Rows are one point carried round by a steady rotation, each followed by how many ticks it has turned.
The counts run from 0 to 647.
[ 16.3   7.6 -17.4 -35.8  11.0  10.8  15.7  37.2 -21.5   6.1  -2.3 -12.9
   0.7  21.2  10.0   4.1  -6.8  10.7  34.2 -36.5 -20.9  16.5 -32.9 -11.2
  -2.9  10.5  -5.5 -14.1  27.3  22.4 -22.3  41.9  27.5  -5.2 -14.0  -7.5
 -10.7 -26.9   4.6  22.4 -19.0  -6.4  11.9 -27.0 -21.9 -22.2  -0.2  16.4
   0.9  -0.3 -18.8   0.8 -24.3 -35.1  -2.5  -3.7   4.8  14.5   2.5   6.3
   3.1  12.3   9.6 -10.6 -17.6 -10.6  24.6  -0.4   0.3   9.3] | 435
[ 19.9  18.8 -21.3 -28.2  10.2   7.8   7.3  37.9 -18.9  19.9  -6.8  -1.6
  11.0  27.2   5.5   7.0  -9.8  -7.4  28.6 -29.0 -11.7   7.7 -18.9 -16.7
  17.0   5.5 -12.8 -21.4  29.0  10.3 -25.2  52.2  36.7 -12.7 -12.7  -9.0
   0.8 -10.8  11.8  16.5   0.8   3.6  27.7 -34.3 -22.4  -8.2   7.1  14.8
   5.7 -16.1 -15.4  -3.0 -25.8 -20.8   5.4  -5.0  -3.7  18.8   7.0  12.2
   2.6   5.0 -13.2 -20.9  -9.1 -12.9  13.0  -8.3   0.5  16.2] | 437
[ 27.8  32.2 -32.1 -29.3   7.4  -3.0   2.8  20.7   6.4   5.8  -0.7  20.8
  25.4   8.7   4.7  22.7   4.8 -10.9  27.1 -24.3 -31.1   2.3 -25.4 -19.3
  10.2  -5.3  17.0 -12.1  26.2  16.4 -19.5  42.8  25.7   1.5  14.9 -12.7
  -5.4 -16.2  13.6   9.1  -0.8  13.0  14.0 -26.4 -16.2   4.0  21.2 -12.5
 -10.5  -9.1 -22.1   5.9 -37.0 -34.4   3.3  15.5   7.1   7.2  12.4   4.8
  18.8   5.9  -0.1 -25.4   1.7   3.8  15.5 -18.6  -7.6  -5.7] | 53
[  7.8  18.5 -28.0 -17.1  17.5  20.7   9.2  38.6 -17.3  13.9   2.1 -10.2
   6.6  16.0  16.9  -0.9  13.2  -9.5  24.1 -44.4 -33.6   2.5 -27.4  -4.9
   0.3  -7.2 -12.5 -30.0  29.6  14.8  -4.6  35.7  31.3 -18.2 -15.4 -10.0
   1.0   1.8   4.9  13.6 -12.8 -22.3  29.3 -15.1 -11.1 -10.8  25.1  -6.7
  -6.5  -0.7 -22.9  15.3 -31.3  -9.9  -6.0   9.4  -5.9  20.6 -11.8  -0.4
  12.3   8.9 -18.1 -21.2  -2.6 -21.3   8.1  11.6   2.6  10.8] | 3
[ 26.1  32.5 -32.3 -21.1  10.6   3.6   6.3  30.5   2.0   5.3  -0.1  12.5
  26.6  10.8  13.9  10.5   4.8  -8.3  29.1 -28.2 -35.4   2.2 -31.0 -10.8
  -3.8  -4.8  19.2 -15.9  28.8  22.8 -22.1  41.3  22.3  -3.4  14.4 -13.4
  -1.1 -10.2   7.0   3.0  -5.1   1.6  20.5 -22.8 -12.4   7.0  26.0 -12.1
  -7.5  -8.5 -19.6   5.2 -46.9 -27.1   3.3  16.7  11.5   7.8  10.5   6.2
  13.5  10.8  12.2 -29.3   5.8  -4.4  10.2  -6.0  -8.5  -3.7] | 161
[ 24.0  31.7 -24.2 -22.3  17.2  15.8  18.1  13.4 -20.4  11.2   0.1   6.1
   9.5  19.6  -0.2  -5.7   6.1  13.5  12.8 -36.6 -25.8  -3.4 -38.7 -15.4
 -20.2 -10.6 -13.5 -21.0  25.2  19.8 -12.7  34.9  20.9   4.8   3.0 -28.3
  -5.2  16.8  11.8  19.6 -14.2  -1.5  11.7 -24.4 -26.2   7.2  22.6 -16.9
  -3.7  -2.2 -25.1   2.8 -14.1 -19.1  -5.4  11.8   3.3  12.7 -13.6  -2.0
   4.4  -0.1  -5.3 -28.1 -19.5  -4.6   7.4   6.3  16.7  20.4] | 362
[ 24.8   9.6 -17.9 -25.6  13.0  20.6  -5.2  16.3 -18.3  -9.3   5.2 -10.0
  11.9  13.4   4.6  11.5  12.0  -1.2  23.0 -48.5 -39.1  -0.3 -24.5   1.2
 -13.1 -20.9   2.0 -20.9   2.7  16.9   2.2  20.9  27.1   0.0  -7.6 -17.1
  -3.9 -23.1  -3.0  14.5 -14.8  -8.3  16.7 -32.1 -17.4  -6.7  17.4 -12.5
  -7.6   8.9 -30.9  31.4 -33.7 -18.1 -17.9   9.8 -13.6   1.1 -13.4 -12.9
   6.9  16.8 -11.1 -23.0 -22.6 -13.7  26.7  14.5  -7.2  -2.8] | 122
[ 16.7  20.4 -30.9 -19.1   9.5   4.6  -7.4  18.1   3.1   5.9   2.0  13.8
   9.9  38.8   0.9  13.8   6.4   9.1  39.2 -26.0 -36.6   4.9 -30.3 -12.1
  -9.7   2.4  15.3 -20.9  12.9  19.9 -31.6  27.1   8.7   1.1  14.0  -4.8
 -19.6  -7.2   3.3  27.3   1.1  16.6   8.1 -19.5 -15.6  13.7  23.0  -7.8
 -12.6  -9.4 -15.0   4.2 -32.7 -34.6   1.9  -0.4  17.9  -0.3  -6.5   7.9
  16.8  13.7   4.0 -15.0  -2.8  -8.7  21.7 -16.4 -16.2   3.2] | 55
[ 34.4  21.2 -21.9 -29.4  24.5  20.5   4.4   8.2 -18.6   1.2  -8.5   7.9
   5.1  32.1 -14.7  14.3   5.6   0.8  19.3 -40.4  -9.9  12.0 -21.7 -22.7
   6.4  -3.5 -13.9 -23.1  12.8  -2.7 -21.1  35.8  25.7   0.0  -5.6 -14.5
  -8.8 -10.1   1.0  24.2   1.6  14.9  15.8 -40.3 -33.7   2.5  10.7   4.5
  -6.5  -9.4 -30.5  11.7 -17.2 -26.1  -6.4   3.4  -9.4  -9.8   2.9   2.2
  13.4  -6.2 -15.0 -30.7 -31.1  -3.6  11.4 -12.9   5.4   4.6] | 210
[ 20.0  -0.8 -13.4 -14.0  14.0  24.3   2.8  31.3 -36.0  -4.1  -3.0 -11.3
  -2.6  23.3  10.6  -4.5   5.4  10.8  20.1 -37.1 -25.0  -8.5 -17.9   3.2
 -11.7  -1.2 -11.3 -25.3  11.8  17.3  -7.5  37.7  19.6  -9.2 -18.7 -18.2
  -5.1  -8.6   5.9  22.6 -15.3  -5.5  22.7 -33.2 -25.7  -8.8  25.2  11.7
  -3.7  -4.9 -24.2  12.6 -25.8 -13.1 -14.8  -0.3 -12.3  -1.4 -16.1  -5.5
 -10.8  13.2 -11.0 -29.7 -38.3 -17.4  26.1   7.3   6.2   1.2] | 464
[ 16.2  11.7 -21.0 -21.1  22.2  27.6  -5.2  22.3 -17.5 -10.9  -5.9  -5.9
  -4.6  35.6  -8.0  16.5  15.8  -0.4  29.8 -41.6 -28.1  14.4 -23.1  -7.9
   3.2  -8.3  -3.6 -30.2  15.0  -6.0  -6.0  24.1  18.3 -14.1 -16.0  -2.0
  -4.0 -26.0  -4.1  18.4  -5.2  -1.8  23.7 -25.4 -24.5 -15.0  23.1   4.4
  -5.4  -2.4 -25.0  27.9 -39.7 -20.6  -8.1  13.3 -10.8 -17.2  -6.5  -3.4
  11.4   9.9 -10.9 -13.4 -23.5 -12.5  19.0  -0.1  -2.5 -13.1] | 569
[ 22.0  15.0 -13.1 -31.7  16.6  24.4  -2.0  31.0 -15.3  -8.1   3.0 -10.5
   9.3  19.0   2.4  12.9   4.4 -11.2  20.7 -42.1 -20.2   9.2 -10.3 -24.5
   7.4 -12.9  -9.2 -22.1  10.7  15.7   0.2  40.8  33.3 -23.8 -14.6  -9.2
  -9.8 -26.5  -7.7  11.8  -7.0 -17.0  25.1 -33.2 -21.5 -19.6   5.9  16.2
  -6.7  -0.5 -19.7  16.4 -29.8 -17.3  -7.6   5.3 -12.3  14.9   0.8   4.2
   7.1  11.6 -16.5 -27.5 -23.0 -11.7  23.9   5.0  -4.5  -1.9] | 217
[ 17.8   9.0 -12.6 -32.5  21.0  22.6  13.2  30.7 -38.4  -7.5   6.4 -13.4
   8.0  23.3   7.1  -1.6   9.2   9.6  17.9 -45.5 -20.6  -1.6 -30.0  -3.8
 -10.6  -5.0 -12.7 -17.1  22.1  26.7  -1.1  35.3  24.0  -4.7 -19.2 -23.5
  -7.8 -12.0   4.3  11.4 -18.2 -13.0  14.3 -29.7 -24.1 -11.1  21.4   7.8
   2.7  -3.5 -17.4   8.4 -13.9 -13.6 -14.1   7.9  -1.2  14.4  -7.1  -6.0
  -2.8  13.3  -3.0 -30.1 -31.9 -16.6  26.6  18.3   5.9   6.9] | 0
[ 21.0  38.6 -25.3 -29.5  -0.6  -1.6  -2.3  18.2  -0.2   1.4  10.2  14.6
  22.5   6.9  13.7  17.4   7.7  -7.3  13.0 -36.9 -46.4  12.4 -23.6 -17.6
  -0.4 -13.5   3.9 -22.4  39.6  16.2 -16.1  33.3  36.1  -2.5  14.7 -15.3
  -9.4   3.1  20.8  13.2  -7.8  -3.8  15.9 -21.0 -13.4  -2.2  29.9 -14.4
  -9.1   3.8 -12.5  14.4 -30.0 -29.2   0.0  23.8   9.9  12.7   0.6  -1.7
  17.9   8.1  -7.6 -20.0   6.6 -10.4  21.5  -4.7  -2.8  -1.1] | 501
[ 10.0  30.3 -22.8 -25.1   7.9  18.7  -7.2  21.5 -10.6 -20.0   8.1  12.8
   9.1  29.6  -3.0  15.3  21.2   4.9  22.9 -38.9 -46.9   3.2 -23.7 -14.7
 -15.3 -12.5   0.3 -33.6  20.4  11.7 -11.4  15.2   9.6  -5.3   0.4 -10.9
  -7.9  -3.1   1.7  23.8  -7.5  -4.7  12.9 -16.6 -20.5  -3.0  42.1  -5.8
 -15.8   8.0  -8.9  27.8 -33.0 -17.1  -5.5  16.1  12.6 -10.5  -9.0  -0.8
  11.5  15.2  -3.3 -11.9 -18.2 -14.8  26.9   2.3  -3.3  -9.4] | 134
[ 24.9   4.1 -33.4 -18.4  12.0  21.4  -2.3  28.0 -14.5  17.8  -4.1  -8.6
  -1.7  22.7  -9.5  11.0   5.1  11.5  44.5 -47.5 -24.8   6.7 -38.1   0.9
  -6.9  -5.1  -4.7 -26.8   6.1   4.0  -8.2  27.2  18.5   6.0 -12.6   1.5
   2.0 -22.8  -4.3  17.0  -1.1   7.8  13.5 -30.0 -31.0  -3.6  14.9  -6.2
   8.1  -3.8 -21.6  16.9 -35.9 -33.7  -4.8  -3.1  -6.3  -2.9  -8.9  -2.6
  17.8   7.4  -3.6 -18.9 -16.1 -24.3   9.5  -4.7 -12.9  11.1] | 445
[ 26.9  26.1 -24.4 -30.5   5.7   2.9  13.3  24.2 -14.8  12.7   0.8   6.6
  12.1  19.9  17.9   4.5   3.4   9.6  24.9 -23.2 -20.2  18.0 -45.0 -16.9
   4.3  11.3  -3.9 -18.7  35.1  30.3 -29.8  45.7  26.9   3.8   8.9 -13.7
 -11.1   2.7  19.0  19.5 -15.3   4.6   6.4 -18.5 -14.4  -4.2  12.7  -2.2
  -2.7  -8.8 -22.2 -13.0  -9.9 -35.7   9.7   3.1  13.5   6.8  -1.2   0.3
   7.1   3.6  11.7 -22.3   0.5 -15.2  21.0 -14.3  -4.2  12.2] | 175
[ 16.3  11.0 -18.2 -27.8  12.4  23.6 -10.6  25.6 -15.8  -4.5   3.5  -8.0
  -2.7  22.5  -6.3   6.2  10.9   7.5  30.9 -46.2 -37.3  -1.1 -20.4 -10.0
 -18.2 -19.6   2.9 -27.5  -0.5  17.6  -7.3  21.2  19.9  -6.9 -15.0  -7.8
  -8.9 -25.3  -5.4  18.3 -15.6  -3.3  15.2 -25.3 -25.9  -5.8  17.1  -0.2
  -7.7   8.9 -25.4  34.0 -44.8 -20.1 -20.7   1.2   0.2   4.8 -10.7   1.8
  12.5  10.1  -8.1 -18.5 -25.1  -9.4  20.5  12.2  -5.7  -0.1] | 230
[ 23.9   8.4 -16.2 -33.4  22.1  33.3 -11.4  14.6  -7.7  -2.4  -3.2  -7.6
   3.1  28.4 -10.2  13.2  21.6   6.0  28.3 -47.6 -26.3  11.9 -25.8 -12.2
  -4.3 -12.4  -5.9 -25.0   4.5   8.9  -5.9  18.5  20.7  -7.1 -10.2  -0.7
 -15.3 -29.6  -9.5  25.4  -6.8  -2.2  11.3 -26.8 -29.3 -15.4   3.8   3.8
  -4.2   8.7 -35.1  28.3 -35.0 -25.3 -11.4   6.3 -10.3  -5.8 -11.8  -2.6
  18.6   7.4  -5.0 -15.9 -23.1  -8.5  22.0  -0.4  -4.7  -5.1] | 213
[ 29.6  23.3 -26.4 -34.2  25.1  13.2  15.7  13.4 -20.1  12.0  -2.2   4.0
   1.6  27.0   1.2   3.2   8.0   7.8  20.5 -31.2 -12.0  24.7 -37.3 -19.3
   5.7  10.5  -4.6 -16.3  25.5  21.7 -26.3  37.6  25.9   4.4   4.5 -12.6
 -17.5  -3.8   4.6  20.9  -8.5  11.8  14.4 -24.7 -18.0  -9.2  -2.5   0.9
 -10.6  -9.0 -39.3  -8.3 -11.6 -39.5   5.6   2.5  -1.5  -1.4  -3.6   1.7
  11.5  -6.1  11.4 -24.5 -15.5  -2.5  15.2 -17.4   7.2  13.0] | 192
[ 22.0  13.9 -19.8 -25.6  29.8  22.6  -1.2  20.5 -17.9  -2.1  -8.7  -2.5
   7.8  46.1  -5.3   8.5  15.6   4.4  33.4 -31.1  -7.9   9.0 -38.4 -22.3
  -0.5  14.7  -5.3 -15.2   3.8  27.3 -23.8  39.4  10.5  -0.9   4.0  -3.9
 -16.3 -17.3  -2.8  17.0  -4.3  14.8  11.9 -33.7 -26.4  -0.7  22.8  17.9
   3.1 -20.3 -20.3  -4.7 -18.1 -27.9   6.2  -7.8   9.6  -4.5  -4.6   0.8
  12.4  14.9   8.0 -32.9 -15.1 -20.2  18.0 -11.7 -15.4  -8.9] | 538
[ 21.6  23.8 -35.0  -9.0  11.0  14.3   6.6  21.3  -8.0   9.5   7.0   6.3
  22.5   7.9  21.4   5.1   7.4  -7.6  14.2 -32.0 -41.7  -1.7 -27.9  -6.8
   5.3 -12.4   1.1 -24.5  29.6  14.5  -5.6  44.2  30.6  -6.6   6.1 -18.9
  -1.2   8.5  19.6  12.0  -4.5  -9.9  27.3 -25.4  -7.6   4.4  33.1 -16.3
 -13.9  -3.5 -17.0  11.4 -32.0 -14.5  -0.3  15.6  -0.3   8.5  -8.4  -9.1
   3.1  11.6 -22.0 -30.3  -0.3 -18.1  10.1   3.0   2.8   0.4] | 376
[ 19.3  22.0 -30.9 -14.8  23.2  10.4   1.4  13.2 -16.6  -0.3   1.2  14.6
  19.0  26.5   5.4  -0.3  11.9   7.2  25.0 -23.1 -24.4   2.3 -34.9 -15.5
 -11.2   2.5   8.0 -20.9  15.8  23.7 -21.0  39.0   8.1   9.6  19.8 -19.3
  -7.0   9.2  12.2  13.1 -10.6  21.6  12.6 -27.8 -24.6  23.0  42.0  -4.8
  -6.6 -19.8 -17.4  -3.7 -20.9 -24.8   5.8  10.9  12.6  -8.9  -7.6  -8.3
  -0.1  12.1  -3.7 -37.2 -14.7 -15.2  18.6  -8.3  -2.7  -4.5] | 272
[ 23.4   9.7  -9.2 -36.3  12.1  11.2  -3.3  15.5 -19.2   3.0  -2.3   1.4
   6.1  24.9 -14.7  16.7   0.7   5.5  25.9 -40.3 -10.0   8.8 -15.9 -21.3
   3.4   3.7 -23.6 -14.2   3.4  17.9 -12.9  37.7  33.5   0.3 -10.4  -7.4
  -8.7 -26.8   2.2  27.3  -5.2   5.3  11.0 -44.1 -32.1 -10.6   8.4  24.4
   8.0  -0.8 -17.5   9.7 -15.3 -31.7  -2.9  -6.9  -4.1   5.1   2.7  -0.5
   8.6   8.5 -10.3 -27.6 -29.1 -13.3  29.0  -4.2 -10.8   3.1] | 323
[ 20.3  23.1 -27.7 -29.5  17.5  25.0  16.2  26.7 -25.1   5.1   3.5  -1.5
  -6.7  26.7  -8.8   5.7  17.2   4.0  28.9 -49.1 -22.3  20.7 -44.0  -6.4
  -8.3  -5.6  -4.9 -30.4  28.6   3.0 -17.7  21.5  12.6  -1.2 -16.2 -11.3
  -1.6   0.9  -3.9  17.6 -14.7  -3.0  13.8 -19.3 -25.4  -8.7  16.7 -10.2
  -4.8   1.9 -26.5  15.7 -28.4 -26.5  -1.3  20.3  -5.6  -7.6  -6.3  -5.8
  16.1  -5.8   3.9 -11.0 -18.2  -6.9  11.7   1.5   5.5   8.7] | 457
[ 18.3  19.3 -27.2 -24.1  13.7  12.9   9.3  38.3  -9.0  17.5  -6.3  -2.9
   6.2  25.3   8.8   5.5   0.5 -14.8  29.2 -34.2 -16.7  11.2 -19.5 -16.5
  14.0  -0.1  -2.0 -20.9  34.0   5.8 -20.6  43.7  28.9 -23.8  -9.5   2.6
  -4.9 -11.9   2.9  12.2  -1.9  -4.6  33.0 -23.2 -16.1  -6.0   7.6   7.5
  -5.2 -14.8 -18.7   6.1 -42.0 -13.6   0.5   6.5   0.7  16.0   9.5  18.0
  11.1   8.9  -3.4 -23.7   1.3  -6.8  11.7  -8.8  -2.9   9.7] | 438
[ 23.9  12.4 -25.5 -30.0   7.9  -1.8  -6.5  25.7  -5.4   1.2  -7.4   7.7
  21.8  18.3   3.2  20.4   8.8  -4.4  32.4 -34.9 -20.8  10.0 -30.8  -3.3
   6.8   3.9  -1.9 -18.2  14.7  23.8 -11.2  43.0  24.1  11.1   4.0   1.5
  -6.7 -25.3   6.6  13.5  -1.8   7.2  10.9 -34.9 -14.8   5.2  25.6   0.1
   6.0  -5.1  -4.9   8.4 -25.2 -29.6  10.8   8.5  11.0  -0.8  10.0 -10.9
  14.2  23.8   6.6 -22.1   1.4 -24.6  27.2 -14.7 -22.1 -11.0] | 523
[ 17.7  11.9 -15.2 -34.1   2.0  21.7  -5.7  22.8 -20.9 -12.2   4.5  -6.1
   1.0  19.0   1.8  10.0  10.4   4.8  20.5 -54.4 -41.3   7.4 -23.2  -5.5
 -13.3 -16.1  -5.6 -25.1   9.9  17.9  -6.3  20.4  28.9  -2.7 -14.6 -20.0
  -7.8 -15.2  -4.2  21.7 -16.4 -19.8   7.3 -29.2 -27.0 -21.5  29.8   0.3
  -1.6  12.7 -18.2  27.3 -31.4 -21.7 -12.0  11.7   0.4   2.1  -4.9 -11.2
  11.0  11.7  -8.2 -12.2 -22.1 -18.3  33.5  12.8   1.3  -3.2] | 587
[ 18.2  13.0 -19.9 -24.0   8.7   2.5 -14.6  23.1   0.6   0.0  -2.4   7.6
  19.7  24.1  -1.3  22.4   2.2  -5.5  31.3 -30.8 -19.2   5.0 -18.2 -14.1
  13.6   9.3 -10.4 -19.8   7.6  13.6  -6.6  41.1  29.3   1.6   7.0   3.0
  -7.9 -26.2   9.6  17.1   4.7  13.8  12.8 -43.6 -20.1  -2.7  25.7  16.5
   5.8  -8.5  -8.1   5.1 -25.0 -35.1   6.2  -3.4   4.0  -1.5   7.1  -4.7
   7.7  24.9  -8.1 -21.7  -7.2 -17.3  31.7 -15.2 -22.5 -10.2] | 415
